[104 162 103  95  95 104 103 104 104 103 161  94 162  94 161 104 161 161
 162  94 161]  Pufev
[152  94 153 161 161 152 153 152 152 153  95 162  95 162  95 152  95 152
  94 162  95]  tif
[104 162 103  95  94 104 103 104 104 102 162  94 162  94 161 104 161 104
 162  94 161]  toz
q: [ 95 162  95 152  95 152] : tif
where: [102] : toz, 9

[104 115 135 100 133 128 138 122 126 156 132 133 138 138 125 132 123 135
 135 130 113 110 134 143 134 114 142 130 155] -> sepo
[104 135 133 128 100 115 138 122 126 156 132 133 138 138 125 132 123 135
 135 130 113 110 134 143 134 114 142 130 111] -> zur
[104 115 122 100 133 128 138 122 124 156 132 133 138 138 125 132 123 135
 135 130 113 110 134 143 134 114 142 130 111] -> vig
[151 111 125 119 141 141 136 109 139 105 144 109 132 123 150 160 135 120
 135 126 123 122 120 137 118 138 112 131 105] -> givit
[139 145 134 162 113 133 123 144 140 129 131 135 128 120 122 110 129 118
 133 124 143 152 123 114 131 137 134 134 153] -> sarav
[132 115 127 112 158 121 120 120 118 110 126 109 119 144 141 139 125 147
 113 129 129 114 138 138 114 130 109 112 116] -> Zon
q: [104 115 135 100 133 128] : sepo
size: [104 135 133 128 100 115 138 122 126 156 132 133 138 138 125] : 15

[141 134 138  98 105 143 123 126 123 156 129 138 117 145  89  99 136 141
 117 112 119 115 113 114 114 116 128 114] -> vitet
[140 131 138 127 142 156  98 123 108 121 126 137 122 144  91 102 139 139
 117 113 120 116 113 116 115 116 128 113] -> zunun
[148 141 142 119 143 132 106 136 127 110 125 119 120 132 106 111 149 136
 124 111 109 120 133  92 133 143 142 112] -> fale
[147 138 130 124 140 131 119 142 118 125 135 125 106 124 104 109 136 138
 131 121 120 124 133 111 122 140 134 119] -> nok
[146 132 135 130 144 140 111 139 118 128 133 134 120 131 104 112 141 127
 129 117 125 122 132 118 120 135 131 116] -> fosi
[138 136 132 124 136 145 112 125 108 126 132 132 109 137  97 103 128 145
 121 119 120 119 115 116 116 119 128 121] -> pum
[147 132 135 130 144 140 111 139 118 128 133 134 120 131 104 112 141 127
 129 117 125 122 132 118 120 135 131 116] -> devi
[142 135 127 134 135 131 120 133 118 131 139 135 108 121 101 111 130 149
 132 131 125 123 129 119 112 126 132 122] -> tanif
[141 134 138 126 143 156  98 123 105 123 129 138 117 145  89  99 136 135
 111 109 119 115 108 116 117 110 125 116] -> nutu
[147 132 133 129 144 138 113 142 117 128 133 132 117 128 103 112 141 128
 131 118 126 123 133 119 120 137 131 116] -> daf
q: [126 143 156  98 123 105 123] : nutu
size: [148 141 142 119 143 132 106 136 127 110 125 119 120 132 106 111 149 136
 124 111 109 120 133  92 133 143 142 112] : 28

[159  88 158 115 135 115 159  89 158 115 158 115 115 115 114 158] = Numon
[ 98 146  98 124  98 124  98 145  98 123  98 120 124 124 124  98] = Nezos
[159 127 158 115 159 115 159 128 158 115 158 115 115 115 114 158] = Zim
[159  88 158 115 159 115 136  89 158 115 158 131 115 115 114 158] = Bipe
[127 158 112 159 159 115 159  89 158 115 158 115 115 115 114 158] = meb
q: [159 127 158 115 159 115 159 128 158 115 158 115 115 115 114 158] : Zim
q: [127 158 115 159] : Zim
size: [127 158] : 2
size: [127 158 112 159 159 115 159  89 158 115 158 115 115 115 114 158] : 16

[134 152 140 133 132 133 152  97 153 133  95 152 151 133] = sir
[ 91 134  89  92  92  92 135 140 145 134 142  92 134  92] = pur
[ 91 134  89  92  92  92 135 140 145  92 142 134 134 147] = rata
[133  89  92  92  92  92 135 140 145  92 142 134 134 133] = pav
q: [ 91 134  89  92  92  92 135 140 145  92 142 134 134 147] : rata
size: [133  89] : 2
size: [133  89  92  92  92  92 135 140] : 8
q: [133  89  92  92  92  92 135 140 145  92 142 134 134 133] : pav

[126 129 137 128 128 131] = nalo
[130 124 147 135 141 129] = mumu
[138 127 131 126 129 135] = napam
[127 129 122 121 116 120] = gekib
[127 120 135 127 134 135] = noto
[113 122 117 145 142 123] = kagu
[127 125 141 127 126 145] = Navik
[ 98 134 128 132 129 119] = Mar
[104 136 129 131 126 122] = poza
[130 129 124 135 141 129] = bog
[122 122 147 122 122 148] = ren
where: [136] : poza, 1
where: [119] : Mar, 5
where: [121] : gekib, 3
q: [127 120 135] : noto
q: [131 126 129] : napam
q: [130 124 147 135 141 129] : mumu

[129 119 131 132 124 135 130 126 127 126 123 135 124 128 127 123 129 130
 131 131 128 132 126 130 128 125 124 131 125 120 120 126 131 131 136 128
 126 130 123 125 128 125 130 130 128 133 130 128 129 128 130 126 128 127
 131 132] = ranol
[131 148 127 117 133 109 130 116 124 129 140 118 132 128 121 137 132 132
 126 125 125 137 126 113 125 130 141 126 132 135 144 128 128 131 109 125
 123 124 139 127 131 137 122 131 131 125 125 133 134 126 124 136 132 127
 119 123] = Topup
[128 111 134 141 122 141 136 126 130 128 124 152 124 125 115 114 129 132
 132 137 126 133 126 126 133 122 123 137 116 104 116 121 138 131 148 130
 118 135 120 119 124 125 134 136 123 138 128 129 132 125 136 118 128 128
 136 135] = lale
[131 126 127 124 135 130 124 123 126 126 133 121 132 128 127 134 132 130
 126 126 126 132 129 121 125 127 135 127 133 132 137 128 129 129 120 124
 128 125 134 127 129 132 126 129 129 124 125 133 131 128 126 132 128 128
 124 123] = lon
[129 148 130 117 133 107 131 113 124 127 144 118 131 126 116 137 132 134
 126 125 123 140 129 113 126 128 141 126 132 135 147 129 130 131 109 123
 122 125 141 124 132 137 122 132 131 124 125 138 138 126 123 135 133 130
 120 122] = tudo
[128 106 142 148 119 143 146 115 130 125 123 164 122 126 104 108 132 131
 138 147 123 141 123 120 136 120 124 140 114  90 111 120 142 134 154 130
 107 139 120 114 123 127 135 147 123 146 130 137 135 125 137 115 131 130
 145 141] = Redum
[134 135 127 124 128 120 128 123 127 129 133 122 131 127 127 132 130 130
 127 125 127 132 129 123 127 129 134 126 130 131 135 129 128 129 119 126
 128 128 133 127 131 130 125 129 130 127 127 131 129 128 125 134 132 130
 126 125] = Kelis
[130 106 142 149 119 143 146 113 129 125 123 165 122 125 104 108 133 134
 138 147 124 142 123 117 136 120 123 140 114  90 111 131 142 134 154 130
 107 139 120 114 123 127 135 147 124 146 128 138 138 125 137 115 131 130
 145 141] = nep
[131 147 127 117 133 107 130 115 124 128 144 118 131 127 118 137 133 131
 126 125 124 139 129 115 125 130 138 127 133 135 147 129 130 131 110 123
 121 124 141 125 132 136 124 131 131 124 125 136 136 127 123 136 133 128
 119 122] = duzok
[129 115 133 136 124 138 133 126 130 126 124 144 124 126 122 119 130 131
 133 134 128 132 126 130 133 125 124 134 123 112 117 122 132 129 143 130
 121 131 121 122 124 125 133 135 123 137 129 128 130 127 132 122 129 128
 136 135] = Lede
q: [128 106 142 148 119 143 146 115 130 125 123 164 122 126 104 108 132 131
 138 147 123 141 123 120 136 120 124 140 114  90 111 120 142 134 154 130
 107 139 120 114 123 127 135 147 123 146 130 137 135 125 137 115 131 130
 145 141] : Redum
q: [129 119 131 132 124 135 130 126 127 126 123 135 124 128 127 123 129 130
 131 131 128 132 126 130 128 125 124 131 125 120 120 126 131 131 136 128
 126 130 123 125 128 125 130 130 128 133 130 128 129 128 130 126 128 127
 131 132] : ranol
q: [130 106 142 149 119 143 146 113 129 125 123 165 122 125 104 108 133 134
 138 147 124 142 123 117 136 120 123 140 114  90 111 131 142 134 154 130
 107 139 120 114 123 127 135 147 124 146 128 138 138 125 137 115 131 130
 145 141] : nep
q: [136 120 124 140 114  90 111 120 142 134 154 130] : Redum

[144 119 128 118  97  90 139 123 128 108 153 130] -> Giseb
[102 152 129 114  92 102 154 137 144 133 139 128] -> Datim
[129 133 128 128 128 109 141 128 140 133 137 129] -> tok
[128 140 167 115  89 128 128 118 159  96 128 128] -> Luf
size: [128 140 167 115] : 4
size: [144] : 1
size: [144 119 128 118  97  90 139] : 7

[111 107  89 100 117 128 124 120 106 120 121 123 115 117 126 125 126 122
 123 114 103 123 120 111 109 107 117 118 127 116 120 119 118 121 107 120
 129 108 104 124 122 107 122 127 106 117 125 121]  gufaz
[122 126 114 117 112 121 119 119 107 111 112 125 115 116 117 123 127 115
 119 114 116 119 115 116 128 118 120 131 123 114 120 113 124 119 115 118
 119 131 114 119 115 131 118 115 107 108 121 114]  Foze
[105 122  94 106 103 116 107 114  88 105 103 115 104 104 117 115 123 127
 107 105  94 113 108  87 110  90 110 121 117  89 113 107 115 114  94 113
 112 115  92 107  97 115 111 105  89 100 117 109]  tiza
q: [122 126 114 117 112 121 119 119 107 111 112 125 115 116 117 123 127 115
 119 114 116 119 115 116 128 118 120 131 123 114 120 113 124 119 115 118
 119 131 114 119 115 131 118 115 107 108 121 114] : Foze
where: [129] : gufaz, 36
q: [111 105  89 100 117] : tiza
size: [122 126 114 117 112 121 119 119 107 111 112 125 115 116 117] : 15
q: [117 123 127 115] : Foze

[145 120 123  98 135 131] = tisa
[107 126 131 104 138 122] = vutuv
[108 138 137  99 152  97] = lur
[ 97 138 137 120 152  97] = lod
[138 149 136  99 123 112] = muvu
where: [98] : tisa, 3
where: [122] : vutuv, 5
where: [112] : muvu, 5
where: [136] : muvu, 2

[144 139 149 133 129 132 124 137 123 125 121 120 100 121 132 150 122 126]  Rerad
[132 128 134 129 128 125 139 143 127 117 114 109 149 124 124 129 136 125]  voro
[143 135 123 136 120 142 145 130 117 126 119 126 118 126 123 132 129 129]  pigu
[130 120 135 149 124 139 143 125 127 117 114 129 109 128 137 153 138 133]  vasuv
[127 127 135 124 110 137 127 126 135 135 127 136 118 129 126 129 133 125]  losa
[132 129 129 138 131 132 134 108 139 130 112 158 104 132 133 152 124 127]  kez
q: [143 135 123 136 120 142 145 130 117 126 119 126 118 126 123 132 129 129] : pigu
q: [149 124 139 143 125 127 117 114 129 109 128] : vasuv
q: [127 127 135 124 110 137 127 126 135 135 127 136 118 129 126 129 133 125] : losa
size: [143 135 123 136 120 142 145 130 117 126 119 126 118 126 123 132 129 129] : 18

[112 141 119 111] -> lelu
[136 146 123 134] -> peba
[132 120 125 126] -> mado
[131 141 128 132] -> fik
[109 132 128 129] -> Ruk
[128 132 128 129] -> fele
[118 127 116 128] -> Zare
[108 122 112 124] -> ribe
[130 126 116 126] -> logaz
[137 112  96 101] -> veke
[130 126 131 126] -> Tir
q: [112 124] : ribe
where: [108] : ribe, 0

[124 123 110 130 137 131 136 130 115 137 133 127 145 130 120 145 142 144] -> gevu
[126 129 119 129 138 120 132 138 122 136 126 143 138 132 124 137 135 137] -> lif
[127 147 137 120 153 123 102 118 138 124 127 148 120 115 146 122 130 147] -> Dal
[101 115 147 136 133 152 111 119 130 139 140 125 136 112 108 112 132 143] -> fetop
[125 130 125 118 149 117 134 138 136 132 131 117 126 138 130 100 130 126] -> Pud
[120 117 125 122 132 127 125 116 111 120 133 113 129 134 133 124 155 108] -> Kepa
[119 125 116 129 124 124 131  93 126 131 132 129 137 132 136 118 147 113] -> Tas
[137 111 120 121 138 113 132 133 152 125 138 135 122 135 115 118 124 135] -> Budu
[112 119 139 131 134 129 138 136 117 140 126 138 137 124 123 119 118 125] -> muton
[138  97 133 121 136 134 133 119 133 115 134 141 122 125 120 150 123 128] -> gefa
[134 125  98 137 113 104 131 122 130 117 150 119 128 115 114 102 120 143] -> rovop
[136 133 152 111 119 130 139 140 123 136 112 148 137 138 133 130 133 119] -> Vaga
size: [125 130 125 118 149 117 134 138 136 132 131 117 126 138] : 14
size: [125 130 125 118 149 117 134 138 136 132 131 117 126 138 130 100] : 16
size: [126 129 119 129 138 120 132 138 122 136 126 143 138 132 124 137 135 137] : 18
q: [136 133 152 111 119 130 139 140 125 136 112] : fetop
size: [119 125 116 129 124 124 131  93 126 131 132 129 137 132 136 118 147 113] : 18
q: [117 150] : rovop
size: [112 119 139 131] : 4

[120 126 122 145 127 118 134 113] = folot
[108 138 104 143 121 109 140 127] = migil
[ 92 166 117 154 120 102 127 128] = Bogir
[118 133 136 134 135 119 123 135] = fefa
[133 118 161 120 156 121 127 113] = lemo
[127 127 120 134 116 143 134 130] = Lonuf
[128 134 143 124 138 130 125 120] = raruf
size: [108 138 104 143 121 109 140] : 7
q: [145 127 118 134 113] : folot

[127 134 132 121] -> remen
[110 128 126  88] -> lanib
[120 118 128 102] -> Zuker
[121 118 128 127] -> Vobo
[121 118 128 158] -> geg
size: [110 128] : 2
size: [121] : 1
q: [134 132 121] : remen
q: [127 134] : remen
q: [120 118 128] : Zuker
where: [132] : remen, 2

[121 162 161 143] -> Labod
[120 164 161 143] -> rif
[119 116 162 162] -> boz
[117 114 165 143] -> lik
[121 117 161 143] -> Mene
where: [120] : rif, 0
size: [117] : 1
where: [119] : boz, 0
q: [117 161] : Mene
where: [165] : lik, 2
size: [121 117 161 143] : 4

[130 126 129 121 134 126] -> moko
[124 118 125 105 147 113] -> noni
[132 142 127 146 108 143] -> kiro
[121 100 130  91 153 110] -> mig
[131 125 132 136 118 141] -> bes
[131 136 130 127 132 130] -> loka
[134 155 133 165 105 144] -> geme
[125 134 122 137 122 133] -> Dek
[133 136 129 137 122 119] -> nozod
where: [108] : kiro, 4
size: [124 118 125 105 147] : 5

[119 126 128  99 108] -> Rov
[120 127 129  97 104] -> koz
[119 126 129 102 107] -> Gom
[106 128 130 108 126] -> kuzes
[116 127 129 102 113] -> Vidi
[106 126 131  98 131] -> memi
[106 127 131 104 130] -> fel
q: [106 126] : memi
where: [120] : koz, 0

